Each row is where one point has got to under a steady rotation. How many ticks took it there?
The counts run from 0 to 488.
[  8  -9  14   2  12  18  31  16  17 -32   6 -10   3  -2   2   0  21 -15
  -4  14   1  26 -25  13 -17  13   8  -7  13  32 -11 -15 -21 -19  15  18
 -26  -6   2   4  13 -14  11  -7   2  17   4  19   0  -6  -1  18 -21   1
 -13   6   8  -6  -1  11  -4 -14   4   9  -5   6  14 -13  -5  15   0  -8
 -13]	364
[  5 -13  16 -20  -9  10  25  10  24 -25   4  -9  -3  16  -2  -2   7 -18
   7  14   1  14 -26  15 -12   7   2 -10   4  27  -8 -25 -17  -2  25  13
 -14   7  10  -8   8  -7  -5   5  22  32   7   5  -4 -15   6  10 -12  17
 -16  11  -5  -3 -14   2  -9   3   8   1  -4   5   7 -34  -1  10  -6 -20
  -3]	158
[ 13   8  19  -8  -3  11  25  18  28 -29  15 -12  -3  12   4 -15  19 -10
   4  18   0  20 -27  14 -17   9  -3  -3   9  33   2 -22 -13 -16  19  15
 -14 -10  -1   6   4   0   6   2  12  24   1  11 -13  -9  -1   6 -22 -10
 -18  17   6  -2 -14  -1 -13 -16   7  -1  -6   7  14 -18  11   2   7 -11
  -7]	274
[ 28  -5  12 -20 -13  -1  22   2  22 -16   5  -5  10   9  -2  -8   8 -12
  14  32   7   6  -6  -1  -6  13  11  -9  -9  39  -8 -15 -14  -3  22   3
 -27   1 -11   0  -4  -1  -1  -6  23  27   9  -8  -3  -8   7  17 -24  -8
 -16  18 -14 -20 -17   6   4  -4  12   2   3   5   3 -19  -2   1 -13 -13
   1]	292
[  9  -5  10   0  12  16  30 -10  33 -31   2 -10  -1  -7 -10   1   5 -18
  11  19  -2  11  -7  15  -8  10  11   2  10  38  -5 -12 -31  -4  20  30
 -14 -16  -2 -15   5   7  20  -9   5   5  -3  13  -9   9   8  10 -25   8
  -7  14   2   8   2  10   6  -2   0   5   6  12   2 -12   4   1  -7 -10
 -19]	343
[ 19 -11  19  -3   1  -3  23   2  31 -29   7  -9  10  10  -9 -27   2 -19
   8  25   5   9 -12  26 -14  -3   7  -4  10  33  -7 -16 -30   4   0  23
 -12  -4   2  -6  -7   0  10   2  22  25   0   4   5 -10   5   1  -8  -1
 -21  23   1  -5  -4   8  -5 -10  13  17  11 -11  -2  -8   5  -1 -11   8
 -20]	277
[ 18   5  13  -7   3   4  20   0  25 -16   1  -6   7  16  -6  -9   0  -5
   9  28  -4  -6 -17  28   0   8  11  -5   4  44  -7 -22 -24   4  16  17
 -20 -14  -8  -2  -6 -13   5  -4  28  31  15   2  14  -1   5  10 -11   3
 -24  16  -2  -9  -4  -3   2   2   0   8  -1   3  -6  -8   1  -2   1 -14
  -4]	267
[ 19  -1   7   1  -4   3  29  -2  27 -31  11 -10  12   1  -6 -21   9 -21
   9  22   7  12  -3   4  -8  -2  17  -4  14  36  -9  -7 -33  -4  -1   8
 -18 -12 -10  -4 -17   6  18  -7   6  23  -5   3   5   3  -5  20 -31 -17
 -10  24   4  -6 -10   8 -10 -20   9   9  12  -3   3  -8   8   2  -7  -1
 -14]	197
[ 16   3   9   1  14  12  30 -12  26 -29   9  -6   4  -4  -7   2  10 -19
   9  19  -4  12  -8  13 -10  13  17  -2   9  29  -4 -14 -40 -10  20  21
 -16 -10 -11  -8  -2  15  15  -7   1  12   3  13  -3  16   6   3 -30   2
   5  22   7   2  -6   6  -1   1  -1   2  12  16   4 -14   8   0  -9  -8
 -13]	95
[ 12  -2  21  -3   3   4  20   3  22 -25   1 -14   6  15  -5  -8   8 -16
   0  27 -10   6 -17  34 -10   6  11  -7  11  36  -6 -16 -32  -2  11  26
 -15 -11   0  -2  -3  -5  10   0  27  22  13   5   8  -9   7 -12 -11  10
 -24  20   5  -6   6   6   0  -2  -1  12  -2   6  -1 -21   8   1   2 -15
  -7]	378
[ 14 -18   5   0  -9   0  22  -3  21 -30   6  -6  10   8  -1  -4   4 -26
  14  28   2   6  -7  27  -4   9  19 -23  -1  33 -16   4 -27   8  15   7
 -12  -9  -6 -10  -2   6  -1 -14  10  23  17  -4  12 -11  17  -1 -25  12
  -4  20  -1 -15   0  16   6   2   6   7   3  -8  -7 -17   6  -1 -12 -13
  -7]	324
[  7 -18  14  -9  -5   8  29  10  21 -24   2  -2  -3  -1  14  -6  15 -15
  12  22   5  15 -24  10  -8  13   1  -5   2  41  -3 -24 -13 -12  10  17
 -12  -9   8   5   0 -13   4  -6  18  25   7  14   0  -5   9  24 -23   1
  -8   1 -10  -5 -17   3  -1 -17  11  17  -6  -7   5   4  -5   9 -13  -3
 -11]	32
[ 15 -23  11  -3  -8  -1  31   1  28 -32   9  -9  10   3   1 -18   6 -16
  20  22  16   6  -9  16  -8  -3  10 -12  -6  28 -16 -10 -25   1   6  10
 -15   0  -9  -4   1   7   8  -5  10  19   6  -7   6  -6   5  11 -20   2
  -1  19  -1  -5 -12   9  -4  -9  14   9  12 -17  -6  -6   5   1 -20   5
 -13]	87
[ 15  -9   8 -15  -6   5  28   7  11 -22   6   2   8  14   6  -8  13  -9
  10  20  -3   0 -16   6  -3   9  13 -19  -2  35  -8 -16 -22  -9  28   5
 -11   1   6   2  -3   1 -12  -2  20  39  18   3  11  -1  10  11 -26  -4
 -11  16  -5 -13 -20   2  -6   5   9   6  -5   4  -1 -23   9   3  -8 -12
   7]	405
[ 20 -11  13   1   1   4  13   2  21 -25  15 -10   0   8   7 -17  12 -23
   6  28 -15  24 -18  21 -15  13   2  -7   7  35  -6 -12 -26  -4   4  21
  -8  -4  -2  -4  -2   1   2  -9  19  21   4   4  -3 -15  10  -5 -21   2
 -20  13   7 -11  -1   8  -5  -4   5  13   3  -7   4  -8   4  -7  -6  -9
 -11]	164
[  6 -14  21 -19 -11   4  26  11  25 -26   5 -10   0  13   4 -14   6 -12
  12  10  14  11 -23  26 -14   2  -1  -4   4  36   2 -31  -6  -8  20  14
  -7  -3   1  -7   7  -5   6   9  17  32  -4   3  -9  -9   5  11 -12   9
 -13   9  -1  -1 -18   0 -11  -7  12   3   3  -3   0 -18   8   3  -9  -9
  -9]	384
[ 15 -17  11  -1  -5   4  20  -2  27 -29  23  -8   5   3   4 -25  13 -24
  12  28  -2  23 -13   4  -7   6  -2  -4   9  29  -9  -9 -27  -1   1  17
 -12  -1   1 -11  -6   6   2 -14   9  23  -5  -1  -9 -13   6  -1 -33  -8
 -11  17   4 -11  -6   3 -13 -13  10   4   1  -2   3 -18   9  -8  -4  -6
 -14]	412
[ 17  -9  12  -6   4   7  24  -6  25 -30  15   1   8   7   1 -15   3 -19
  15  33  -7  12 -12   2  -5   9   0  -1   2  31 -12  -8 -27  -2  11  15
 -16   1   0  -9 -12  13  -4 -10  17  24   7   3   0  -6   5   3 -31  -6
  -7  15  -2 -13 -10   5   1  -4   5   3  -3   8   3 -19  13  -2 -11 -10
  -7]	74
[  7 -11   5 -10   6  13  34  -1  17 -30   4 -18   8  11  -8  -3  15 -12
   6  13   3   3  -5  19  -9   3  24 -18   6  29 -14  -7 -25 -11  27   7
  -9 -11  -2 -12   9   9  11  -2  -4  21  11  -7   3   0   2  -1 -25  13
 -13  21   4  -8  -3  11  -1   5   6   3   0  16  -1 -42   3   4  -4 -17
  -4]	431
[ 11   1  13  -5   9  15  32   6  25 -24   2 -17   1   1  -9  -6   9  -3
   3  13   8   8 -22  13 -13   8  14   5  10  31  -1 -39 -20 -11  17  16
 -19  -6  -9   0   9 -19  20  -2   2  27   3  10  -5   3  -7  17 -14   6
 -22  10   8  -4  -3   3  -2 -10   4   3   0  13   4 -19  -6   6   2 -15
 -10]	36
[  8 -19  14 -11  -3  12  25   4  23 -34  -3 -11   2   5   1   3   5  -6
  21  26  16   0  -7  25  -4   7   9 -11 -16  37  -9  -5 -13   3  22  16
 -20  -8  -3  -4   9  -4   1  -5  12  14  10   5   6 -11  12  12 -21  12
  -9  10 -18  -5  -5  10  12  -3   5   6   2  -2  -6 -13  -1   4 -17 -12
  -6]	235
[ 19  -7  18  -8 -10  -7  17   5  28 -17   1  -7   4  13   1 -20   7 -15
  16  21   8   2  -9  27 -14   6  11  -9   6  42   4 -24 -20   0   7  14
  -6 -13  -8   3 -11  -3   6   1  28  31   6   4   0  -4   9  13 -15  -2
 -13  18   1  -8 -17   1  -8  -7   8  15  14  -9  -7  -2   9  -1 -16  -2
  -7]	166
[ 19  -3  11 -15 -19   3  20  -1  21 -18   9 -21   6  11  -6  -9  16 -24
   6  19  10  11  -7  20 -23   9  11 -15  11  35  -1 -18 -13  -9  17   6
  -2 -11 -13  -7   6   5  12   1   3  24  -3  -6 -24 -13   6   0 -13   3
 -15  21   4 -18  -8  14 -11   3   8   6  14   6   2 -29   5  -8  -8 -17
  -6]	408
[ 10   2  11   4  21  10  30   2  28 -34   1  -9  -1  -5  -4  -2  10  -2
  12  20  -2   8  -9  28  -7   6  18  -6   2  38  -9 -12 -31  -1  13  22
 -21 -18 -11  -7  12   5  18  -5   3   6  10  21   6  10   8   3 -25  10
  -2  13   2  -3   0   5   8  -5  -2   6   8  10  -1  -3   0   3  -6  -7
 -11]	231
[ 23   8  18 -11 -17   9  17   6  24 -13   3 -11   2  10   3  10  15 -20
  -6  22   2  19 -18  10 -19  14   8  -8  10  37  -4 -13 -13 -13  27  12
 -24 -17  -9   0  -1 -10  12   3  19  19   5   7  -6 -13   4   9 -16  -1
 -12  24  -7 -15 -13   8   4  -3  10   2  -3  11   8 -24   0  10   1 -22
   2]	487
[ 13  -3  11  -1   4   3  24  12  30 -31   2  -3 -11   1  10 -14   9  -6
  21  22   1  11 -25  21  -8  10   3  -5  -2  48  -1 -22  -9  -7  14  15
 -16 -11  -4   7   6  -9   2  -4  13  27  14  13   1  -3  10  14 -21  -1
  -9   9  -5  -5  -9  -2  -1 -13   3   7  -5  -7  -2  13   5   0 -10  -6
  -8]	31
[ 16  -9  20  -1  -2  -1  21   7  36 -31   7 -10  -2  15   0 -29  -2 -12
   7  26  -2   8 -12  25 -10   1   1   0   6  32  -1 -26 -22   3   6  17
 -18   0 -10   1  -1  -5  10  -2  23  29   6   2   3  -4   1   7 -10   2
 -13  14   5  -4 -13  -2 -11  -9   6  10   5  -7  -3  -1   4  -5  -9  -2
 -13]	278
[  7 -12   7  -7   9   7  33  -2  26 -34   8  -1  12   7  -1 -11   5 -13
  23  26  -5  -1 -11   5   5   4   8  -6  -5  31 -10  -1 -32   6  22  15
 -19 -11   4 -12  -7  16   2 -12  10  19   8   4  12   2   9   4 -37  -8
  -5  17  -8  -4  -6   2   3 -10   4   0  -2  12  -5 -19   6   1  -6 -11
  -8]	210
[ 23   0  17 -16  -1   8  28   0  30 -16   6 -17   6   4 -12  -5  11 -15
   0  13   7  11  -6   8 -24   5  14  -3  10  33   0 -24 -25 -18  22  12
 -12  -7  -4  -5  -1   2  12  11  13  17  -6  -1 -11   1  -2  18 -11   0
 -11  15  -4  -5 -17   6  -4  -7   9   2  14  12  12 -25  -5   5 -13 -10
 -15]	397
[  2 -25  11  -3   6  12  36  11  28 -38  -4  -1   1   3   2   2   7  -3
  23  22  13   5 -14  16  -4   6  14 -10 -10  33 -16 -13 -19  -2  18  14
 -27  -4  -3   0  10  -9   8 -10  -1  26  16   5  17  -4  -2  18 -21   9
  -4   3 -12  -4  -9  11   7  -8   4  14  -2  -8  -8  -3  -6  16 -19  -9
  -8]	9
[  0  -1  11  -1   8  10  23  -2  33 -31   6  -8  -3   7  -1   2  -3 -21
   2  17  -1  13 -23  32  -8   6   9  -6  13  37   0  -9 -29   3  21  24
 -18 -16   1 -12  -2  -2   9   0  13  15  12  11   2  -2  12  -5 -21  17
  -5  22   9   8   3   2  -6  -1   1  -1  -3  11  -1 -22   9   6   8 -11
 -12]	242
[ 16  -5  15 -10  -5   4  29  18  27 -28   9 -10  -2  12   2 -20  17  -5
  16  19  12  15 -23   5 -10   9   0  -4  -4  34  -2 -27  -9 -11  15   9
 -15   2   1   5   9  -7   0  -5  13  35   8   5   1  -7   1  16 -22  -1
 -16   6  -5 -12 -19  -1  -8 -12  11   2   3 -12   0  -1   0  -1 -16  -7
  -5]	168
[  7  -4  21  -8  12  18  32  13  25 -37   4 -20   7   5  -4  -3  10  -6
  10  22   5   7  -8  21 -16  -3   0  -3   5  33  -7  -9 -23   1  16  32
 -23  -7  -6  -9   8   1  18   5  14   8  -4  14  -1  -7   3   7 -11  10
 -16   9   0  -1   4  10   3 -11   4   7   8   6   1 -18   1   7  -6   0
 -21]	478
[ 21  -6  18  -3   3   7  14  -6  30 -18   5 -13   3  13  -2  -4  -3 -18
   8  35  -5   8 -10  26 -12   4   8  -5   7  42  -6 -13 -24  11   8  27
 -23  -7 -14 -12 -12  -7   7  -2  28  23   9   1   5  -7   4   2  -9   6
 -20  18  -3  -8   2   4   3  -2   1  10   3   7  -5 -16   0  -6   0 -18
  -6]	266
[ 10 -19   7  -9 -11   5  19 -16  29 -29  13  -2   0   1   6   0  -2 -25
  24  29   7  11 -10  18  -3  14  14 -13  -7  32 -12  -7 -21  10  18  14
 -18   2  -4 -18  -4   4  -2 -10   7  21  11  -8  -5  -6   8  10 -27  17
   4  17  -8  -5 -14  12  -3   1   7  -1   4   1  -7 -20   0  -1 -17 -17
  -9]	212
